In the rows, 128 means zero.
First come named turns, each shown by rows before and after it. For each pair of rows after them, which turns, in which order, take the first row to the second? The first pair is done for you.
Z986 (before |-> after):
[112 167 116 136 120 124 102 174  77 116] |-> [ 94 130 103 130 141  59 121 157 137 134]
[147 131 136 164 208 102 117 105  92 117] |-> [122 108 169 101  82  86 116 105 153 182]
[143 106 162 118 141 125  89 142  98 129] |-> [137  94 151 118 158 105  96 133 116 131]
Z109 (before |-> after):
[134 171 117 163 182 121 126 140 111  97] |-> [113 174 102 154 149 127 126 183 118 114]
[111  87 120 128 122  93 139 127 153 134] |-> [114 105 133 114  80 116 130 140 140 144]
[147 134 135 133 148 132 122 111 127  98] |-> [125 127 104 138 152 109 123 144 139 108]
[169 146  90 140 173 149 120 169 115  88] |-> [169 151  85 133 145 157 110 184 118  93]
Z942 (before |-> after):
[150 153 131 146 169 141 123 121 105 102] |-> [139 161 122 142 156 152 124 143  98 103]
[106 103 125 146 156 103 144 104  95 125] |-> [119 116 143 139 136 130 133  97  76 122]
[118 119 121 118 120 129 130 125 137 144] |-> [128 121 121 120 125 130 130 118 134 137]
Now pairs of rows:
(2 to 3 turns a pair)
[148 120 171  99  90 138 121  73 128 126] |-> [105 139  92 128  97 137 131 189 129 142] -> Z986, Z109, Z109
[ 90 111  92 143 119  80 140 176 160 161] |-> [ 98 101 135 117  71  92 135 136 169 175] -> Z109, Z986, Z986
[138 138 179 116 110 126 157 106 135 148] |-> [128 139 125 150 170 105 169 137 135 125] -> Z986, Z109
[132 172 127 122  56 195 114 172  86 151] |-> [144 166  88 174 196 163 128 160  76  96] -> Z986, Z986, Z986
[112 146 100 133  92 143 111 184 129 149] |-> [112 126  98 127  97 117 123 180 156 158] -> Z986, Z986
[120 146 107 128  87 143 130 171 122 149] |-> [122 135 132 118  70 140 129 140 134 157] -> Z942, Z109
[124  92 128 138 151 101 148  78 125  96] |-> [108  99 145 107  59 135 137 110 125 132] -> Z942, Z109, Z986
[132 140 162 127  88 170 146  97 120 151] |-> [144 152 155 141 115 181 147  90 105 135] -> Z109, Z942
[129  92 155 106 126  79 152  79 171 156] |-> [156 132 136 149 204 122 141  89 105 102] -> Z986, Z109
[129 142 137 113  67 171 120 145 102 138] |-> [111 130  84 151 172 123 142 165 123 123] -> Z986, Z942, Z109
[140 148 136 124 107 169 110 151  94 131] |-> [136 142 112 148 182 134 124 140 108 104] -> Z986, Z986, Z986
[101  93 144 101 125 137 131  88 154 121] |-> [ 98  95 116 126 170 127 132  97 150 105] -> Z109, Z986, Z986
[ 86 108 121 114 112 100 128 137 167 167] |-> [ 94 111 101 139 172  89 132 132 161 141] -> Z986, Z986
[157 128 131 144 167 126 125  92 107 108] |-> [125 144 104 128  94 139 128 179 111 145] -> Z109, Z109
[137 132 139 114  96 147 116 109 111 137] |-> [117 125  85 139 139 117 130 147 133 139] -> Z986, Z109
[109 109 111 108  23 139 105 165 159 165] |-> [136 150  73 168 139 179  96 185  80  97] -> Z986, Z109
[106 125  75 146 154 103 135 193 140 133] |-> [107  96 100 132 144  68 144 149 174 141] -> Z986, Z942
[129 122 100 150 194  91 138 128 138 122] |-> [133 155  90 152 165 144 123 174  99 114] -> Z986, Z986, Z109
[131 118 148 138 179  95 142 104 126 126] |-> [114 135 144 115  93 142 128 164 108 157] -> Z109, Z109
[114 103  78 114 115  78 168 169 181 151] |-> [124 120  57 139 166  88 168 167 152 123] -> Z986, Z986
[101  91 121 101 114 121 126 125 147 150] |-> [108  92 108 119 160 105 129 122 139 139] -> Z986, Z986
